Here are some points:
[-42  24  -1 -10  26 -28 -11  77 -15  77 -19  27  15  -6 -20 -13  -8   6 -30  -2  -5  53 -42 -10  19 -29  29  22  20  19  -3   5 -78 -10 -31  27 -37 -17  93  12 -26  -5 -54  32 -28 -26 -13  28]
[  0  20  -9 -16  -1 -15  24 -41  16 -52  -1 -26  -4 -43  12  64 -65  19  13  -2  -2 -35  -5   2 -16   0 -52 -73  11 -41  71 -29 -19  -5  12  47   3   5  37 -22  42   9 -21  27   8  28  47  27]
[  5   9 -26   9   5 -15 -15 -14   3 -31  12   7   8 -19  -9  26 -37 -10  10  11 -10 -12  19   9   8  14 -17   5   9  -5  17  -7   1 -27 -14   6  -6  -1  32  -8  25   9  -3 -18 -13  23  50  24]
[ 46  -9   2  16 -21 -62   0  32   0  45  39 -44 -45  22   0 -18 -26  17  42 -32  46  -3  22 -27  -2 -21  44   2 -22  48  -5   2 -48  19  64   3  64  -6 -39  -4  42  25  33 -18  71 -20 -47 -18]
[  -3  -12  -93   28  -42 -127  -83   35  -10   30   92  -25   27  -25  -85  -86    8   33   31   40   44   -8   -5 -113 -109  -29   69   80   26   84 -111  -10  -16  -82  -47  -70   50   46  -24   42  -25  127    6  -98   69  -40  -36 -105]
[-48   0  27 -33  -1  49  39  10 -42  74  -5  46 -43 -20  44  22 -27  43  -1 -14 -19  73   2  24  -1 -59  29 -29  -3 -15  19 -34 -42  13   3   8 -33 -53  28  15   8 -28 -44  32 -12 -20 -28  42]
[ -75 -103   46  -25   31  125   19 -112   -3  -66  -55  127   -2  -17  -10   36   62   -8  -43   54   -8  -58   44   33  -31   14  -28  -41  -13   -9  -16   58   93   13  -71  -57  -38  112  -20   43  -78  -37  -93    6   36  -38   -3   47]
[ 38  12   8  -9   3 -56  19  25  28  -7  22 -47   9  46   0  11  10 -15  -9 -28   1   7 -14 -16  -6  31 -26  -2  10  29  42  28  -5  17  31   0  52  15   5  -1  11  41   5   9  32 -19 -11  -7]
[ -6  36 -13  34  -8 -16  20  22   2 -27 -11 -46  42   6 -26 -17 -17 -29 -11 -17  -4   5  25 -39  21  30 -10  36 -15  -3  -4 -19 -39 -31   5 -12 -10 -33  -2 -32  16   2  11 -19  13  16  40   5]
[ -56   25   42   37   34   57   51  -48   17  -31    8   31   -2  -45    5   31  -21   15  -37 -106   50  -65   68   30   21  -48   73  -62   49   66    8    5  -89  -13   39    6  -45  -27  -46   -7   27  -67   12  -48   13   41  -30   -5]
[ -10  -43   53   18  -19   60  -70  -36  -76  -86  -21   13  -72  -17  -37  -13   28  -34  -29   18   35   19   46   -6  -67   53  -12   48    2   31  -56   14   39    6  -61 -127   20   58  -21   -1  -27   31  -69  -11   -4  -29   37   45]
[-38  95 -70  20  25 -33  26  -7 -26   8  -3 -28  19  -6 -17  12  14  23  -2 -19 -21 -22  20 -12  11 -22   5  -2   4  13  11 -13  11 -62  20  12 -43 -32  50  28  51 -16   4   9 -28  28   3   9]
[  4 -26  -7  -5 -19  16 -26 -19  26  22 -25  32  40 -18   6 -22   4  19  26  46 -12 -21 -47  11 -26   4 -55  -2  32 -70  18 -22  29   3 -10  22 -13  18   2   2 -29  11  -1  45   2 -13  -3 -19]
[-19 -23  23  20 -12   9   7  51   2  39  -1   9  24   5 -16   4  19 -13  13 -34   8  -4 -24 -21   9 -15  27 -33  18  31 -38  40 -20   7 -36   5  41  15 -35  22 -35  12  10 -11  12  -8 -56 -34]
[  8  33  12  41  -3  51  16  14  -3  45   6  -3  -3 -34  34 -25  -4   9   4 -43 -14  53  10  13  36 -38  55  30 -18  -5   3 -15 -21  17  14 -22 -30 -28  11 -48  53 -22   5  -2 -34   8 -28  -8]
[-62 -52  26 -31 -38  46 -28   7 -24   3  -8  73 -42 -24 -20  29   3  49 -20  54  24 -37 -38 -26 -30  -1   8 -30  27  29  27  27  -7  -2 -37 -30 -18  50  44  14 -32 -12 -65 -10  41 -14 -14  -9]
[ 120   33   -5  -78    3 -101   44  127    5  127   86  -37   95  127   58  -23   84  -26   26  -41  -14  122  -55    5   53  -40   52   87    5  -23   -7  -12  -75  118   57  -21   38  -39  -35   50 -101    5   -1   59  -13  -11 -121  -48]
[  31  -56    2  -98  -13 -127  -25  127    4  -31   24 -115  -23  -16   24    2  -39  -42   15   42  -16   72  -93    0 -110   61  -39   44   10   -3  -24  -58   21   49 -100   -6  103  -37  -11   24  -91   84  106  -24  -34   51   62  -29]
[-29  66  -1  22 -27   3 -10  51 -28  71  13  29 -26 -41  -3 -43 -90  44 -13 -10  37  38   8 -25 -15 -62  89   4 -14  37 -38 -74 -91 -19  -5  -5 -18 -25 -20  -3  -1 -24   5 -10  33 -52 -58 -16]
[-47  -2  -7  16 -29  19  -2  31   7   8  31  49 -35 -36 -31  17 -29  25  18  -7  20 -56  -8  12  48   3  62 -44   3   6  15  48  -6 -52  -4  33 -44  34 -15  -6  12 -19   7 -34   4   5 -57 -43]
[  37   94  -90  -67  -47  -96    5    0    1  -35   32  -71  -50  -89   -8  -16 -127   61   73   12   11   61   50  -52  -96  -50   31  -15  -30   63   12 -127  -96   33   62   -4   79  -64    9    0   92   73   -9   -4   74   -5   84   47]
[  7  -2 -39 -22  65  22   5 -15   9 -14   0   3   3   1  38 -20 -33 -39  17 -19 -15 -21 -18  23  65 -24   2  -2 -13 -30   3  12   9   3  -4  13  13  17 -21  -9  -9   5  31  22 -22 -17 -13  26]
[ -2 -16  17 -11  18  -1  23  14  23   3  -3  -1  48  25   3  -8 -11 -16  12  -8 -16 -10 -18  -8  -4  18 -32 -37  11 -43 -18  -7 -18  30  -5  11   5 -14 -20   1 -39  30  -8  38  13 -14  -8 -14]
[-15  23  41  88 -14  82  13  26  -2  68   4  22 -25 -44   4 -13 -10  13 -12 -56  -3  29  37  28  73 -61  94  -1 -11   0  -4 -41 -51  -1 -22 -31 -61 -39  12 -95  60 -90 -25 -19 -24   5 -38 -16]
[-14  65  32  44 -35  58  33  10  32   1  23 -20  -9   8  40  18 -70  -1  38 -63  28  17  96  51  41  -7  54  33 -33  21 -55 -34 -48   6  46   1  -1 -20 -30 -33  51 -20  25 -30  27  -7 -26 -15]
[ 19  66 -24 -31   4  55 -23  41 -19   4 -65  59  74 -37  41 -78  -1  -1 -17 -53  20  60 -51  56  27  11 -41  72 -66 -16 -53 -25  24  27 -56  48 -52 -84  -2   4 -36 -34   4  88 -72   2 -22  29]
[-31 -33  41  -1  -3 -10  -3  54  18  55   2  27  25   0 -24   9  31   6  10 -27  33 -38 -45 -17 -25 -19  60 -61   6   8 -15  48 -19  30 -38  25  17  39 -32  36 -41   3  22  10  25  -6 -61 -61]
[  1  69 -10  59 -11 -37  18  33  26 -35   0 -61  68  31 -27 -18 -22 -50  -2 -22  13  -5  25 -26  14  20  -7  42  -7  25 -23 -32 -58 -31  34  -6  -3 -27 -31 -50  33   4  28 -31  11  10  27 -15]
Then 10 other points, each followed by its number:
[ 58 -43  21   4 -36  87 -34   7  22  -6  19 -34 -40 -10  77   4 -53   8  36  -2   4 127 -20  23   9   0   6  58 -40 -14  42 -57 -13  47  -5 -76  35  -6   8 -43  35  29 -26  -2 -17  21 -22   2] 0
[  74    6   19   53  -38  -87   26   -2   32   41   98  -78  -23   54   -8  -39  -79   31   44 -108   73  -30   37  -71  -20  -28   60    6  -13   75    1  -29  -88   40   99  -11   82  -11  -78   30   98   55   48  -35  102   -1  -53  -29] 1
[-15 -35  22 -14 -34  87 -44  50 -11 -34 -44  68 -13 -79  -8  -7 -93  28  -6  57   8  43 -21  28   6 -20 -21  53   8 -62   4 -43 -22  15 -50 -52 -40  -3  15 -83 -35   2 -48 -40 -15 -37  43   4] 2
[-28  25 -45 -10 -17 -46  28  52  29  73  45  71   1 -53  28 -30 -49  68  76  20  32 -44 -85  -6  -5 -94  41 -54  16  17  18  15   8  29 -17  32   5  27 -23   3 -13  29  10  27  61 -31 -88 -63] 3
[  57  -62 -109  -27   52 -127  -52  -64   61  -25   85  -40   26   34  -14   96   69   68   44  101  -36 -127 -109  -91  -87   55 -119 -127   88  -75   78   56  127  -33  -28  127   72  102   17   64  -49   69   28   11  -18   -1   11 -127] 4
[-44  25  19 -40  -4  50  16  23   6  11  23  63 -28 -37 -22  -1  14  52 -31 -10   3 -25 -11 -12   0 -36  57 -53 -29   9  -5  18   6 -22  36  35 -52  24   4   3  27 -28   5  19  39  11 -62 -30] 5
[  9  -7 -51 -42  -7 -16 -15  27  -7 -30  -4 -15  16  17   4 -23 -17 -25  26  -9 -18  34   2  -8  -5  19 -23  39 -50  -1  -9 -17  26  25 -33  20  32 -21   0   9   5  33  49   9  -1 -10  22  18] 6
[ 53  18 -55  62  55 -21 -46  25   1  40  24 -21  46  -9  16 -38   1 -31  23  17 -33  36  -7 -50  51 -30   9  49  18  -2  18 -30 -11  14 -25 -21   3   0  22  -4  36   8 -30 -39 -57 -15   2 -13] 7
[ -7  36 -23  40 -25 -11  10  38  10 -50  -2 -57  34  28 -44  -9 -13 -18 -33 -28  10   6  18 -22  55  32  19  29   7  23 -30   8 -55 -32   9 -27 -14 -33 -10 -30  19   2  40 -39  12  26  39 -12] 8
[-32 -20  56  21  57 127  39 -51  -3  -3 -94 102  -6 -16  35 -18  24  12 -41 -31  15  -2  50  51  22 -18  15 -17  -9   4 -10   2  11  38 -18 -27 -60  -8  11 -29 -16 -96 -58  14 -44  20  22  52] 9
Which two of these numbered points are nearest to each point below by angle, seen from the average point of the first points? Their numbers follow each, nearest first.
[  30   42  -88  -31   42  -18   22   15   14    2  -10  -35   38  -46  -11   -4 -127  -66   40  -36  -16  -33  -46   16   29   16  -30   12  -49  -43   22  -46  -17   49  -33   85   54  -27  -18   30   37   11   84   28   -7   23  -21   48] > 6 4
[ -88  127  -22   57  -25 -127   13    7   40 -108  -27 -127   15  109 -127   41   95  -48  -77 -103   55 -127  127  -15  -75   68   62  -42  -14   48  -33  114  -83  -87   82   50  -53   -8   20   49   45  -10  107   -8   66   79   48   -1] > 8 1
[-30  73  28 -16   9  36  10  -6  -9   0  10  45 -38 -11  -6  -2   8   9  -8 -30  16  -8  23 -16  11 -24  47 -41 -34  20   2  28  -8 -21   3  23 -46  15  -2  11  20 -19 -15   6  43  13 -32 -14] > 5 9
[ 37  80  58 -42 -32  10  -2  62 -34  87  -8 -14  16  20  95 -85   5  37 -62   3  -9 127  -7  42 -99 -38  33 104 -12  50 -17 -72 -64 105  55 -58  22 -92   3  11   2  -4 -36  45 -18 -46 -20  23] > 0 1
[ 16 -53  26 -21 -19  63  44   6  39  28  27  33  14 -17  69   7 -59 -15  67 -18  50 -16 -36  23  15 -33 -32 -44 -42 -23 -16 -16  24  64 -44  66  33  31 -45   4 -10   7  34  58  87 -15 -68 -47] > 3 5
[ -9  78  -7  45  17 -69  50  -6  19 -60 -38 -49  48  38 -28 -43 -22 -50  -6 -45  -8  -3  36 -18   5  28   3  14 -24   6 -44 -46 -68 -32  11  -1 -19   7 -29 -36  31 -16  30 -30  24   9  51 -13] > 8 1
[ 44  -6   4  30  -7  53  19 -54  -1  29  23 -34 -52  26  41  24  21  35 -13  13 -10  50  20  -4   4 -41   3  26  19  35  31   9 -14  14  72 -48  44 -15  28   3  24  24 -43 -11 -17 -23  15  59] > 0 9
[ -37  111  -48   19  -29    4  -29   53  -40   69   23   37  -38  -78   -6  -72 -127   64   21   26   70   -4    6  -31    0  -94  120  -11  -28   48  -61 -116  -78  -63   -4   23  -51   -1  -13   16  -11    4   16  -12   75  -83  -95  -31] > 3 5
[ 15 -27  14 -29  -7  63 -31  17 -24 -22 -35  53 -10 -54   5 -19 -70  18   2  61  16  45 -20  15 -11 -17 -26  58  14 -48  -4 -31  -2   9 -57 -45 -29   0   6 -55 -50  -5 -50 -26 -12 -49  40  38] > 2 0
[-19  21 -19  38   4  -4  12 -30 -33 -87   2 -24 -13 -15 -27  20 -44 -16 -39   3   6 -57  34  31  24  29  -1  -3  -9  18 -19  -4   4 -46   1 -32 -19  -9  -9 -17  31 -32  14 -65 -51  39  58  20] > 8 9
[ -7 -35 -30 -41  -7  -8 -36  73 -20 -20 -11  -1 -58 -38  -8  50 -59  -1  27  46 -26  38   1 -10  42   9   5  29 -10 -27  25   2 -19 -23 -32   1  15 -18  15 -43  -1   4 -11 -48 -38  18  18  15] > 2 0
[-60  37   0 -29  -9  17  -8  46   0  23  14  80 -43 -30 -31   0  10  52 -47 -22  24 -32   1   9   7 -42  74 -52 -38  37  25  29 -30 -48  12  21 -81  18  19  12  39 -55   3  -2  25  25 -64 -33] > 5 3
[ 26   0  -1 -53 -26  51  -2 -42 -14 -21  26  27 -50 -38  43   1 -37  21  22  22 -16  23 -13   8  17   1  24   0 -53  -7  10 -54  50  15  -4 -17  17  12 -26  12  -2  12 -12  14 -18 -15 -25   7] > 0 2
[  -2  109   -4   39    9  -99   28    9    9 -104  -26  -87   16   74  -80   45   29  -61  -64  -94   32 -114  127   12  -53   61   25  -20   -3   58  -24   61  -42  -39   46   16  -21    3  -17   28    8  -19   82  -35   43   49   26    0] > 8 1
[ 16 -14 -15 -66  13 -28 -30  20 -59 -44  11 -29  23   7  13 -17 -28 -34   4  -4   6 -41 -48  34   3  19 -18  67 -41 -26   7 -16  46  -4 -39  25  41 -55   7 -12  -7  25  25   7 -46 -18  22   7] > 6 4
[  1  19 -33  26  -6  10 -14  21   6  53  37   2  24 -12   9 -18  14  -9 -18  25 -16  -6 -23 -14  50   8  20  26 -13  16 -21   4  -2 -29   1   4 -43   2 -11  -2  13 -10  -9   2 -50   1 -10 -46] > 7 8
[ -10  -30    4   -5  -38  107   56   26   28   54   18   48  -16  -77   22   27  -80   -7   49    7   47  -14  -35   17    8  -67    9 -102  -45  -16    0  -32    7   52   -9   50    6   35  -35    4    8   -2   34   51   72  -30  -67  -27] > 3 5
[ 17 -30  22 -17   6   9 -15  28 -11  66  27   1 -36 -10  20 -19 -16  24  16  25 -15  52 -41 -29 -17 -38  23  19   1  -5  -7 -14  -4  19 -13 -32  41   9   4   2 -24  31 -22   6 -10 -32 -23 -13] > 0 7
[ -51   39    3 -116  -79   50   61   31    7   69    0   90  -30    9   67   17    2   86   41  -41    1   22  -60   74   94    5   64  -98  -70  -28   27   26   37   47   58  127  -32  -31   19   43   11  -75   53  108  -27   37 -124  -15] > 5 3
[-56 -87  12 -31 -29   7 -76  58 -27  16   9  64 -51 -59  24   1  15 112 -17  12  13  34 -65  -3 -23 -16   7   1  27   9  49   6   9  13 -54  -2 -19  -5  53 -43 -14   9 -34 -24 -14  -9 -29  -8] > 2 3
[ -14   21  -79 -127   22  -68  -75  103  -58   30  -25   -5  -99  -34    8  -43 -113   21   40   30   22  -38  -77   -7  -33  -50   13  -18  -14  -20  -46  -24  -40  -66  -94   71   42  -14    8   53  -73   71   68   54   29  -30  -39  -28] > 3 6
[ -2   0 -12  38 -21  -3  10  14  13  54  39  -6  14 -14  21   3   2   7   2   6  -1   8 -15 -19  36   0  16  17  28   2  55  -9 -15  -7  32 -16 -15 -20  24 -19  44 -15 -10 -31 -31   5  -4 -18] > 7 0
[  87  -12   30   29   10  -10   35  -76    2   15   64  -59    0  -36   90  -32   15   -8   51   30   14   82   -1    3   16   23  -22   23   47    0   58  -34   -2   55  127  -82   20   -6 -108  -40  110   18  -84  -21   15   15   50   73] > 0 1
[ 23 -73  -8  12  28  28 -15  15  41 -40   3  14  33   1 -28  48  40 -47 -30  -1  -6 -58 -49  -6  44  81 -70 -61  42 -44  83  49  48  16  -6  29 -41  -3  10   3 -26 -19   2 -14 -28  57  52 -37] > 4 9
[ -33   32   46  -43   73   14   41  -24  -17   -3  -76   46   38   92  -31   18  127 -105  -66  -70  -12  -41   -5   37   15   65  -36  -26   -6   -9   13   89   18   -5   -5   25  -40    9    4   11  -62  -64    3   25   -5  -15   -3   56] > 9 5
[  41   95  -36  -44   20   25  -34  -53    9  -49   33  -14   10   -3   -2  -84  -26  -56   14   -1   13  -10   89   49   42    1    6   42 -127  -23  -25  -97  106   -1  -29  -15   29  -15  -27   40   77   44   96    1   -1   55  -20    8] > 6 0
[ -1   9 -26  48  -8  27   1   8  20 -28  20 -29  39   5  -8   6 -20 -35  10 -27  14 -32   8  11  58  18 -17  23 -22   0  -8   4 -16 -25   3  -8  -1  -6 -12 -43  38  -9  25 -27   0  35 -16 -28] > 8 7
[-24  52 -48 -84  21   7   8 -15 -35 -95 -26  19   1 -45 -43  -9 -70 -10   5  -4 -17 -27  32  34   6   0 -26 -20 -37 -37 -32 -51   4 -39 -33  47 -12 -48  -9  39   6  -8  54   0  36 -13  17  26] > 6 2
[ 56 -35   2  38   8  31   5 -64   5  41  55 -34 -43  45  58  21  42  34 -13  27 -15  68  17  -1  -7  -8  -1  48  48  19  17  -5  17  13  79 -66  38 -11  10 -37  10  25 -71 -28 -19 -29  27  38] > 0 7
[-37 -55  -7 -58  19  41 -26  16 -21 -10 -24  39 -43 -21  13  22 -37  11   8  51 -42  15 -23   2  18 -22  -1 -21 -24 -30   3  20  37 -12 -28  32   0  23  31  18 -35  -9 -30  -2 -42 -15 -16  38] > 2 9
[  14  -82   -1    4   15   -2  -46    8   53  -55  -11   14   44  -14  -49   60   14  -61  -31    9    6 -106  -32   14   61   74  -84  -86   32  -40  -11   64   69   10  -21   11  -37   10   20  -24   -5  -21   -7  -18  -32   74   42  -37] > 4 9
[127   2  -9   6   5 -37   4  24  10  58  12  -8  60  46  16 -18  34  18  23  14   6  50 -55 -12  92  -1 -71  84  37   4  53  51 -13  38 -49 -64  32 -10  60 -34 -29   3 -43  -9  13 -40  40   5] > 7 0
[  4 -23 -18 -30   4 -16  11  12   5  20  10  12  -9  11  -1  16   7  -9   2  -1   5 -28 -46   1  12  16  -1 -39  -1   7  40  38  22   8   7  31  16   9  61  12  -7  11  -6  33   0  -2 -16 -16] > 4 3
[ -52 -104   87   31   -9  127   30  -81  -13  -39  -25   23  -77   -9   -3   84   -4   11  -46    0   30  -52   98   61  -10    3   32  -65   34   49    3   59  -12   24   37  -50   40   45   -9   -1   20  -64  -66  -34    9   34    0   56] > 9 5
[ 40  31  26  11 -32   9  25  27  60  13  45 -60  30  29  12  37 -27 -44 -16 -17  14  31 -16  26  -9   4   8  54 -15  -6  29 -19   7  16  36 -30  33   1  -4 -52  16  45  13  50  32  34 -30 -21] > 0 1
[ -1 -46  15 -14   7  11 -24  25 -25 -42 -12 -32 -89  18  19  58 -19   4  -2  13   4  -9  12  18  13   5 -11  34 -27  11  18  46   0  -7  10 -14  82  45  38  -7  -3  19 -10 -43 -37  31  -4  19] > 0 6
[ -30 -127   52  -59   -8   83  -53   -2  -12   -1   -2  127  -75   23   28  -11   26   16   12  124   25    3  -60  -46    4  -24  -53   32  -14   16  -30   65   87   29  -74  -62   53  127  -48   42 -127   36  -77  -15   52  -61   31   15] > 2 4
[ 90  58 -41  57 -19 -17  25 -43  66  50  22  -9  23  -3  16 -20  28  16 -19  45 -45  -2  30 -31  21  42 -34  74  68  61 127 -58  -9  -8  42 -51 -88 -23  66   2 121 -12 -27  -8 -10  34  70  -4] > 7 8
[ -34  -26   85  -63   10   -9   -9  -76  -43   21  -71    6   63  -22   20  -29   33   29    0   26  -43   71  -86  -21 -126   -9  -15   41   69  -31   31  -16    4   20 -101   -3  -17  -67   41  -39  -18   16  -62   75    7  -76   70   16] > 2 9
[  -5 -127   15  -58    1   77  -57    2  -14    2  -38  127  -59    5  -18  -29   27   -1    0  127   -6  -21  -88  -76   31  -21  -69   38   -8   -1   -3   65  107   10 -126  -26   15  106   23   47 -127   29  -50  -15   14  -94   12    3] > 2 4
[  59   51  -34  -61   50  -75   -1  -61   63   55   23  -17   81   26   59  -38  117  -29    2   46  -26  -60 -126   28  -36   46 -127  -59   -7  -18  114  -56  127   64   11   83  -53    9   34  100  -42   17   34  127  -58  -23   15   -9] > 4 6
[ -8 -20 -10   8  31 -63  89 -15  57  15 -12  -5  31  45  25  48  39 -25  11  31 -38 -63 -38   7  41  48 -45 -67  40 -16  70  57  26  33  59  76   0  19  48  25 -33 -32 -36  31  -7  35  21  35] > 4 9
[-31  38   9 -47  47  -8  33  -8 -12  11 -67   5 -50  35  -8  27  50 -29 -52 -33  -1  -2  32  23 -22  -9   8 -56 -24   3 -28  53  -6   4 -17  29 -23 -13  46   3 -37 -35 -18  37  10  16  50  41] > 9 5
[ 45 -17  18  14  -7 -65   3  14  39  27  74 -61 -77  54 -12 -49 -48   4  38 -67  80 -19  44 -49 -24 -21  74  14 -45  69 -29   4 -84  38  94  40  96  17 -94  -3  60  44  38 -39 100  -5 -38 -37] > 1 3
[  -6   31  -30   23  -38 -114  -36   51  -11  -24   -2  -62   12  -13 -110   -1   -9  -17    1   32   37  -32    6  -54  -58   24    3   28   47   28  -21    6  -37  -59  -20  -18    5  -25    9   -6   -9   24   32  -53   45   20   57  -16] > 8 4
[ 13 -28   0  72 -47  10  29  21  50  29  55 -28  25  -9  25  35 -18 -13  39   5  21   3   3  17  69   4 -34  26  29  -3  26 -26 -13  -4  47 -17  35  25 -30 -27  41  16  25 -22 -13  31 -17 -23] > 0 1
[-40 -38  67 -33  52  16 -37   7  -4  37  44  48 -96   4  10 -14  19  30 -21 -55  22   1  -2   8 -47 -58  75 -70 -26  62 -51  17  27  47  11   8   1  55 -29  49 -51   2 -33  53  16 -49 -98 -21] > 5 3
[ 16 -18   8  12  10 -25 -45   6 -15  21  17  18 -15   2  38 -18  24  28   5  14  11  30 -11  -2  -2 -36  66  45  43  -1   3  19   0   9 -18 -38  -8  44  22 -10  -8 -10 -30 -25 -12 -30 -29 -12] > 7 0
[-66  -2 -35  39 -36  15   7  30  12  11   8  67 -17 -53 -17  23 -38  22   3 -16  21 -77  -3  19  57 -19  58 -73  -2   4  15  56  -4 -56   2  25 -24  40  -8  -4  10 -26  12 -35  14   3 -54 -70] > 5 3
[111  25 -26  30  -9 -82   3  67 -12  43 -21 -37  77  67 -24 -62  -1 -34  10  19   8  76 -32  -4  18 -23 -43 117  23 -15  22 -34 -30  17 -78 -58  34 -64  38 -85 -41  17 -15 -11   1 -61  53   9] > 7 6
[ -24  117  -31   35  -44  -81   -9   79  -43   86    3   34  -33  -72   -7  -58 -110   78   -3  -28   61   47  -25  -35  -23  -77  103  -17  -20   49  -48 -104 -115  -46    4  -38  -46  -64  -42    6    7    6  -36   -8   29 -100  -76  -30] > 3 1
[-46  18  46  26  20  66  26 -42  10 -26 -22  38  17 -12   3  -9  12   6  -6 -34  11 -30  30  15   1 -32  19  -1  12  39  -4 -26 -42 -19   5 -11 -36 -27 -33  -4   8 -42  -2 -17   1  34 -27   5] > 9 5
[ 15  58 -41   9 -12 -42 -36   4 -32  48  -9  14  -2 -36  44 -41 -15  78 -13  66 -45  51 -23 -30  10  12 -27  12  30  -5  31 -61  -6 -41   2  11 -56 -34  24  -7  34 -10 -22   0 -40  15  25  48] > 7 2
[ 55  16 -47 -50  17  -4  -9  -8  50   7  67  25 -47 -19  16 -13 -90  13  78   9   5 -81 -22   5 123  -3  49 -35 -78 -14  53 -17  47 -40   2  47  49  68 -46  -3  53  -4  72   0 -13  51 -95 -17] > 3 5
[  41   45   88   28   -5  -67   79   -4   21   17   -1  -16   -8   30   17  -39   -4   -6  -12  -62   32   38   -5   -7 -100  -38   13  -12   -6   46   38  -19  -40   19   61  -33   -8   27  -24   32  -15  -10  -29  -15   30   -8   -4   -8] > 1 0
[ 46  11  -9 -23  28 -49 -11 -23  36  42  -3   6  43  20  17 -30  68 -17   1  35 -14  -6 -68  -3 -27  14 -42  -2  14  -2  18 -24  61  43  -5  27 -14   1   7  32 -26  24  -3  67 -16  -8  -4   2] > 4 6
[ -5 -18 -40 -49  26  13 -37  44 -22   7 -35  55  15   8   5 -11 -35 -12  24 -16 -28  45 -46  13  23  -9 -31  12 -20 -17  17 -24   4   0 -94  75 -20  15  26  32 -42 -15  38  45 -26  -3 -18   3] > 6 2
[ 54 -16 -42 -60  86 -75  -3  -9 -28  60  30  33 -53  84  46  -8  59  -7  -4   6 -18 -43 -49 -63  10 -16  12 -72 -13  13  35  61  70  -5   5  42  21  46   6  79 -57  16 -14  45 -13 -41 -79  -7] > 4 3
[  9 -38 -36 -56  15  -2 -25   5  -9   5 -29  54  -6   6   8  -9 -31  -2  29  14 -34   2 -37   6   2  -1 -39  13 -24 -21  11  -2  23  17 -60  47 -12  19  27  37 -27  -3  26  40 -20 -25  -1   7] > 6 4
[ -15   56   54  106  -30  -56   53  -47   25  -19  -51  -65  102   33  -92   23   46   -6   -5   -8  -26   20  111  -10 -127   41  -53   29  103  -52    0    7  -87   14   60  -45   14  -16   16  -55   27   -1  -59    2   39  -47  127   19] > 8 1
[-17 -22   5  11  22  61 -73 -48 -32  36   2  56  15 -20  43 -36  42  40 -18  67   8  66  -3  10   0 -49 -14  91  -6 -22 -68 -14   9 -34 -58 -59 -62   8   9 -20 -61 -25 -27  -2 -51 -51 -14  17] > 2 9
[ 24   9  21  27   3 -30 -34  11  -7  50  10 -30 -50   3  19  -9  52  40 -31  14 -16  57  17 -16   1   2  59  39   8  59  40  31 -11  -5  23 -28 -12 -14  46  -6  44 -16 -49 -43 -57  31  57   9] > 7 0
[ 61  45 -27  13  23 -13 -33  -6   0  11  27  -6  12  39   9 -22  68 -16   4 -15   2  17   0  -7  32  16   7  18 -32  34  -3   1  19   6  39   5   1  13  13  28  13   8   3   6 -26  39  -8  11] > 7 6
[-58  31  37   8 -18 106  -5 -50 -24  43  26  83 -39 -86  51  -2   2 119 -10  41 -30   8 -28   1  29 -73  19  11   4 -18  30 -49   8 -34 -25  -4 -88  19  36   5  59 -45 -25  20 -53 -37 -64 -21] > 5 9
[  45  -71  103   88  -40   90   39 -127   79  -12   30  -33   27   -9   61   30   30   70   52   -7  -39  -20   31   46   53  -17   -3  -58   35  -34   71  -41   30   70   97    7   24   41  -40  -23   86  -22   29  -43  -22   38  -51   -6] > 0 9
[ 37  55 -97 -23   5  23  65 -68 -13  45 -27  56  24 -81  85  32 -88  60  75  67 -77 -32   9  15  67 -80 -15 -85 -10 -67  79 -99  29  -4   2  89 -27 -28  -2   9  45 -24   6  87 -42   7   4   9] > 3 4
[  5  14   9  -6 -14  34  -7 -12 -13   5  50  28 -57  -9  25  -8 -22  28   8  -1  39   6   3  -1  25  -6  30 -14 -43  33  -8 -32   0 -16  11 -25  -5  39 -35  32   4   2  -3 -18  11  -5 -53 -15] > 5 0
[ -18   23  -25   -9   41   73  -78  -47  -62   18  -11   76   15  -62   80  -85   16   49  -43   69   -9  117   -5   -3   27  -65   -3   75  -10  -19  -79  -48   18  -20  -68  -45 -109   -5   10  -22  -35  -50  -28   11 -109  -54   13   53] > 2 9
